In the data rows, 500 means zero.
Some points:
array([511, 533, 589, 370, 556, 405, 507, 712, 655, 492, 456, 634, 381, 589, 565, 525, 365, 443, 544, 423, 393, 500, 441, 449, 396, 569, 502, 449, 523, 516, 580, 512, 526, 389, 629, 453, 468, 407, 463, 813, 544, 488])
array([363, 525, 608, 399, 396, 616, 567, 454, 568, 634, 429, 467, 388, 401, 384, 525, 512, 404, 516, 440, 421, 602, 597, 692, 578, 557, 548, 504, 590, 441, 448, 542, 418, 416, 347, 532, 540, 484, 554, 587, 468, 609])
array([517, 439, 594, 404, 539, 553, 463, 507, 561, 585, 537, 533, 433, 457, 399, 641, 524, 575, 501, 530, 388, 580, 431, 550, 583, 527, 551, 553, 625, 452, 489, 604, 431, 403, 533, 427, 542, 381, 576, 319, 600, 386])
array([516, 393, 522, 712, 476, 564, 476, 533, 507, 566, 549, 483, 265, 493, 620, 546, 371, 512, 485, 425, 568, 486, 425, 626, 528, 395, 629, 491, 304, 574, 421, 413, 455, 465, 496, 503, 430, 528, 504, 399, 601, 485])
array([623, 643, 668, 476, 374, 479, 624, 452, 505, 620, 621, 499, 484, 284, 421, 526, 561, 557, 492, 587, 509, 414, 423, 525, 536, 569, 341, 329, 517, 720, 529, 549, 334, 531, 439, 468, 470, 484, 497, 429, 462, 507])
array([519, 460, 526, 557, 548, 486, 496, 454, 508, 396, 492, 568, 468, 543, 345, 556, 537, 492, 461, 447, 527, 454, 564, 449, 638, 529, 467, 534, 473, 471, 492, 555, 485, 697, 504, 429, 557, 400, 535, 310, 458, 372])
array([486, 378, 603, 489, 522, 514, 499, 367, 503, 546, 542, 541, 507, 547, 407, 324, 444, 757, 610, 462, 567, 585, 551, 404, 527, 507, 511, 506, 455, 601, 554, 394, 561, 551, 749, 531, 453, 493, 550, 605, 526, 494])
array([503, 374, 374, 602, 388, 522, 420, 476, 678, 524, 473, 510, 639, 567, 494, 502, 637, 399, 538, 490, 576, 421, 606, 419, 651, 520, 538, 592, 475, 618, 429, 464, 547, 453, 513, 453, 489, 359, 377, 536, 507, 482])
array([434, 436, 536, 601, 429, 462, 363, 558, 666, 380, 412, 307, 583, 367, 484, 556, 582, 626, 349, 489, 335, 517, 562, 515, 419, 419, 359, 650, 369, 482, 470, 489, 665, 538, 508, 536, 478, 403, 411, 658, 577, 420])
array([428, 519, 563, 493, 407, 552, 627, 480, 510, 511, 657, 614, 451, 537, 366, 534, 494, 568, 471, 579, 546, 489, 731, 419, 496, 624, 400, 542, 626, 418, 567, 586, 414, 209, 346, 536, 531, 585, 551, 534, 407, 678])
array([375, 499, 619, 439, 518, 487, 611, 409, 491, 453, 549, 498, 580, 532, 591, 432, 634, 433, 595, 329, 490, 528, 429, 462, 323, 471, 594, 505, 484, 438, 516, 446, 418, 572, 479, 603, 445, 518, 455, 504, 568, 428])
array([426, 568, 501, 447, 668, 610, 554, 591, 466, 654, 493, 496, 472, 460, 572, 503, 738, 426, 492, 535, 566, 592, 438, 476, 315, 537, 464, 493, 514, 404, 489, 314, 542, 536, 474, 478, 459, 574, 411, 508, 486, 490])
array([618, 536, 441, 618, 554, 519, 330, 655, 566, 462, 502, 399, 689, 536, 533, 457, 449, 448, 406, 560, 527, 448, 710, 612, 500, 531, 544, 597, 437, 418, 442, 466, 425, 542, 549, 552, 366, 376, 329, 421, 300, 417])
array([470, 661, 446, 422, 438, 545, 539, 476, 362, 448, 640, 547, 416, 444, 440, 557, 492, 591, 468, 480, 492, 496, 489, 347, 598, 541, 510, 345, 703, 503, 397, 478, 500, 473, 480, 588, 534, 412, 528, 586, 425, 502])
array([450, 429, 476, 471, 667, 582, 589, 521, 411, 548, 470, 789, 439, 406, 574, 384, 285, 497, 655, 458, 505, 279, 501, 498, 538, 446, 439, 505, 366, 607, 391, 483, 545, 454, 547, 477, 468, 564, 518, 600, 480, 488])
array([537, 508, 466, 521, 472, 492, 735, 399, 602, 492, 689, 576, 456, 533, 447, 512, 584, 382, 400, 500, 517, 439, 530, 754, 670, 530, 606, 442, 659, 543, 489, 512, 404, 460, 430, 370, 543, 497, 585, 471, 579, 480])
array([757, 465, 509, 499, 686, 420, 360, 496, 552, 527, 477, 678, 469, 595, 555, 405, 507, 564, 481, 366, 451, 487, 481, 517, 396, 314, 554, 656, 503, 548, 476, 468, 437, 386, 539, 536, 448, 683, 535, 564, 495, 413])
array([440, 479, 437, 477, 544, 542, 716, 696, 398, 640, 410, 510, 590, 416, 389, 479, 572, 435, 313, 439, 486, 612, 419, 459, 477, 601, 500, 461, 565, 439, 530, 594, 682, 546, 611, 645, 620, 600, 370, 518, 564, 534])
array([501, 534, 365, 509, 691, 414, 493, 349, 323, 493, 428, 538, 497, 595, 637, 508, 471, 482, 448, 643, 540, 529, 369, 495, 458, 557, 551, 467, 479, 529, 479, 440, 504, 505, 461, 521, 538, 401, 579, 617, 467, 553])
array([461, 562, 595, 624, 400, 541, 548, 473, 571, 492, 598, 585, 651, 491, 420, 525, 562, 605, 513, 459, 493, 412, 470, 446, 561, 555, 525, 440, 410, 381, 610, 681, 474, 488, 507, 456, 560, 501, 746, 373, 416, 381])
array([803, 449, 441, 529, 570, 503, 543, 419, 466, 476, 543, 458, 462, 509, 465, 499, 600, 499, 547, 359, 516, 376, 593, 615, 569, 502, 585, 431, 528, 574, 555, 571, 490, 638, 396, 462, 636, 497, 506, 425, 385, 388])
array([448, 530, 541, 550, 430, 384, 484, 270, 467, 452, 394, 483, 506, 490, 617, 610, 449, 433, 506, 297, 457, 477, 620, 555, 479, 504, 499, 430, 431, 590, 512, 493, 516, 406, 604, 384, 427, 541, 604, 440, 636, 509])
array([493, 487, 450, 432, 398, 480, 470, 500, 477, 419, 638, 505, 546, 450, 476, 514, 550, 636, 465, 440, 579, 439, 446, 647, 518, 563, 502, 416, 691, 499, 417, 477, 454, 512, 548, 344, 375, 508, 620, 460, 383, 396])
array([506, 573, 534, 403, 609, 499, 687, 481, 381, 589, 301, 444, 572, 492, 144, 532, 421, 510, 525, 533, 652, 530, 559, 450, 374, 523, 558, 574, 533, 445, 535, 496, 523, 560, 464, 454, 498, 518, 423, 594, 613, 486])
array([444, 443, 724, 561, 528, 327, 438, 493, 351, 545, 597, 574, 507, 684, 490, 452, 446, 517, 628, 443, 511, 480, 441, 549, 463, 477, 461, 442, 434, 548, 415, 384, 520, 516, 341, 547, 558, 399, 505, 540, 507, 535])
array([470, 435, 485, 611, 330, 514, 449, 446, 417, 358, 365, 560, 492, 546, 599, 502, 501, 496, 510, 437, 434, 395, 398, 478, 437, 508, 479, 658, 564, 629, 533, 433, 517, 449, 586, 646, 395, 472, 633, 459, 482, 591])
array([357, 588, 500, 304, 510, 451, 436, 486, 430, 544, 544, 580, 403, 533, 339, 457, 502, 353, 383, 529, 434, 397, 476, 527, 619, 667, 487, 486, 471, 596, 580, 650, 332, 487, 433, 427, 588, 571, 516, 397, 493, 441])
array([461, 449, 277, 632, 436, 448, 527, 461, 382, 500, 508, 530, 530, 550, 497, 481, 433, 471, 501, 506, 421, 592, 351, 529, 395, 438, 536, 399, 312, 603, 563, 498,  53, 447, 567, 298, 465, 431, 421, 456, 527, 602])
array([504, 507, 349, 431, 655, 524, 575, 573, 565, 561, 577, 467, 539, 591, 564, 462, 439, 727, 554, 531, 454, 537, 476, 488, 417, 484, 556, 492, 487, 404, 525, 451, 499, 524, 389, 514, 474, 475, 651, 456, 514, 627])
array([505, 551, 556, 540, 438, 546, 428, 568, 293, 499, 477, 412, 592, 353, 735, 561, 524, 492, 538, 534, 423, 596, 534, 460, 561, 519, 467, 642, 692, 397, 561, 577, 685, 527, 262, 487, 350, 526, 381, 617, 539, 567])
array([483, 466, 504, 485, 515, 462, 620, 490, 448, 606, 540, 341, 392, 356, 465, 576, 468, 425, 586, 487, 414, 584, 547, 431, 661, 484, 558, 480, 637, 476, 558, 577, 413, 441, 556, 609, 601, 388, 584, 500, 332, 394])
array([561, 464, 433, 513, 377, 547, 364, 405, 662, 491, 686, 497, 625, 503, 424, 731, 538, 448, 385, 554, 477, 351, 564, 573, 533, 544, 593, 462, 431, 415, 520, 485, 581, 657, 546, 496, 514, 484, 487, 545, 425, 679])
array([395, 552, 650, 469, 413, 441, 547, 518, 516, 504, 527, 444, 130, 399, 503, 530, 568, 600, 440, 836, 435, 431, 538, 542, 647, 483, 490, 350, 558, 457, 471, 578, 333, 516, 501, 615, 518, 642, 517, 421, 575, 543])
array([493, 489, 444, 396, 519, 565, 517, 621, 606, 248, 260, 570, 616, 531, 623, 483, 409, 515, 512, 700, 604, 653, 477, 474, 431, 389, 557, 404, 524, 484, 599, 449, 503, 575, 490, 554, 589, 525, 463, 547, 576, 425])
array([566, 576, 371, 575, 367, 409, 372, 396, 578, 508, 563, 547, 512, 422, 424, 467, 333, 505, 530, 474, 529, 460, 501, 530, 431, 382, 510, 578, 335, 468, 546, 491, 680, 534, 546, 445, 504, 353, 448, 387, 348, 398])
array([539, 506, 501, 350, 545, 540, 558, 561, 507, 566, 577, 440, 525, 616, 575, 557, 540, 474, 572, 535, 637, 823, 422, 408, 454, 362, 462, 599, 480, 419, 557, 520, 543, 602, 464, 560, 447, 696, 410, 498, 342, 430])
array([417, 588, 496, 493, 698, 632, 519, 494, 568, 584, 512, 523, 530, 594, 670, 426, 348, 501, 515, 449, 532, 510, 393, 464, 377, 323, 456, 431, 746, 427, 500, 518, 490, 626, 541, 333, 617, 637, 427, 506, 478, 539])
array([572, 482, 477, 544, 364, 483, 444, 527, 547, 387, 413, 363, 532, 872, 539, 436, 564, 488, 493, 667, 484, 482, 638, 469, 526, 310, 463, 490, 394, 501, 492, 444, 658, 286, 610, 435, 445, 431, 475, 562, 537, 490])
array([456, 408, 331, 656, 505, 532, 310, 518, 582, 330, 359, 350, 473, 454, 436, 273, 522, 426, 509, 513, 502, 604, 469, 546, 403, 523, 317, 303, 440, 600, 505, 516, 694, 461, 473, 784, 380, 600, 466, 461, 679, 525])
array([490, 540, 537, 494, 622, 443, 532, 580, 507, 271, 338, 391, 598, 350, 519, 545, 573, 461, 618, 566, 434, 484, 430, 312, 570, 541, 503, 632, 462, 414, 477, 495, 565, 474, 459, 501, 616, 720, 352, 441, 473, 541])
array([471, 487, 570, 388, 570, 484, 457, 582, 278, 512, 488, 498, 519, 321, 592, 532, 524, 314, 489, 618, 593, 530, 565, 342, 367, 532, 328, 563, 587, 402, 557, 550, 550, 633, 522, 553, 468, 557, 505, 487, 596, 531])
array([619, 496, 465, 395, 557, 436, 300, 577, 567, 558, 378, 343, 583, 477, 671, 383, 573, 505, 505, 463, 718, 445, 576, 536, 634, 481, 468, 609, 370, 498, 351, 518, 543, 554, 594, 544, 575, 284, 476, 410, 548, 677])
array([513, 494, 422, 619, 269, 543, 408, 478, 500, 529, 490, 408, 456, 616, 491, 495, 356, 508, 449, 386, 359, 454, 320, 460, 447, 662, 527, 571, 313, 554, 374, 340, 592, 459, 467, 412, 521, 596, 556, 538, 581, 575])
Along one direction, these points spread out more than along any other. Take the direction at right angles to it along which they spread out most. Go by this last direction. For each point below, how far along it does it lie, from 0 to 99? The average is 50, and the first point in the table lies past the average. One standard deviation of the points above along it is 16.
array([623, 643, 668, 476, 374, 479, 624, 452, 505, 620, 621, 499, 484, 284, 421, 526, 561, 557, 492, 587, 509, 414, 423, 525, 536, 569, 341, 329, 517, 720, 529, 549, 334, 531, 439, 468, 470, 484, 497, 429, 462, 507]) 46
array([483, 466, 504, 485, 515, 462, 620, 490, 448, 606, 540, 341, 392, 356, 465, 576, 468, 425, 586, 487, 414, 584, 547, 431, 661, 484, 558, 480, 637, 476, 558, 577, 413, 441, 556, 609, 601, 388, 584, 500, 332, 394]) 57
array([504, 507, 349, 431, 655, 524, 575, 573, 565, 561, 577, 467, 539, 591, 564, 462, 439, 727, 554, 531, 454, 537, 476, 488, 417, 484, 556, 492, 487, 404, 525, 451, 499, 524, 389, 514, 474, 475, 651, 456, 514, 627]) 55
array([471, 487, 570, 388, 570, 484, 457, 582, 278, 512, 488, 498, 519, 321, 592, 532, 524, 314, 489, 618, 593, 530, 565, 342, 367, 532, 328, 563, 587, 402, 557, 550, 550, 633, 522, 553, 468, 557, 505, 487, 596, 531]) 83
array([417, 588, 496, 493, 698, 632, 519, 494, 568, 584, 512, 523, 530, 594, 670, 426, 348, 501, 515, 449, 532, 510, 393, 464, 377, 323, 456, 431, 746, 427, 500, 518, 490, 626, 541, 333, 617, 637, 427, 506, 478, 539]) 70
array([461, 449, 277, 632, 436, 448, 527, 461, 382, 500, 508, 530, 530, 550, 497, 481, 433, 471, 501, 506, 421, 592, 351, 529, 395, 438, 536, 399, 312, 603, 563, 498,  53, 447, 567, 298, 465, 431, 421, 456, 527, 602]) 30
array([428, 519, 563, 493, 407, 552, 627, 480, 510, 511, 657, 614, 451, 537, 366, 534, 494, 568, 471, 579, 546, 489, 731, 419, 496, 624, 400, 542, 626, 418, 567, 586, 414, 209, 346, 536, 531, 585, 551, 534, 407, 678]) 57
array([470, 661, 446, 422, 438, 545, 539, 476, 362, 448, 640, 547, 416, 444, 440, 557, 492, 591, 468, 480, 492, 496, 489, 347, 598, 541, 510, 345, 703, 503, 397, 478, 500, 473, 480, 588, 534, 412, 528, 586, 425, 502]) 57
array([444, 443, 724, 561, 528, 327, 438, 493, 351, 545, 597, 574, 507, 684, 490, 452, 446, 517, 628, 443, 511, 480, 441, 549, 463, 477, 461, 442, 434, 548, 415, 384, 520, 516, 341, 547, 558, 399, 505, 540, 507, 535]) 43
array([490, 540, 537, 494, 622, 443, 532, 580, 507, 271, 338, 391, 598, 350, 519, 545, 573, 461, 618, 566, 434, 484, 430, 312, 570, 541, 503, 632, 462, 414, 477, 495, 565, 474, 459, 501, 616, 720, 352, 441, 473, 541]) 73
array([619, 496, 465, 395, 557, 436, 300, 577, 567, 558, 378, 343, 583, 477, 671, 383, 573, 505, 505, 463, 718, 445, 576, 536, 634, 481, 468, 609, 370, 498, 351, 518, 543, 554, 594, 544, 575, 284, 476, 410, 548, 677]) 41
array([506, 573, 534, 403, 609, 499, 687, 481, 381, 589, 301, 444, 572, 492, 144, 532, 421, 510, 525, 533, 652, 530, 559, 450, 374, 523, 558, 574, 533, 445, 535, 496, 523, 560, 464, 454, 498, 518, 423, 594, 613, 486]) 73
array([493, 487, 450, 432, 398, 480, 470, 500, 477, 419, 638, 505, 546, 450, 476, 514, 550, 636, 465, 440, 579, 439, 446, 647, 518, 563, 502, 416, 691, 499, 417, 477, 454, 512, 548, 344, 375, 508, 620, 460, 383, 396]) 39
array([803, 449, 441, 529, 570, 503, 543, 419, 466, 476, 543, 458, 462, 509, 465, 499, 600, 499, 547, 359, 516, 376, 593, 615, 569, 502, 585, 431, 528, 574, 555, 571, 490, 638, 396, 462, 636, 497, 506, 425, 385, 388]) 36
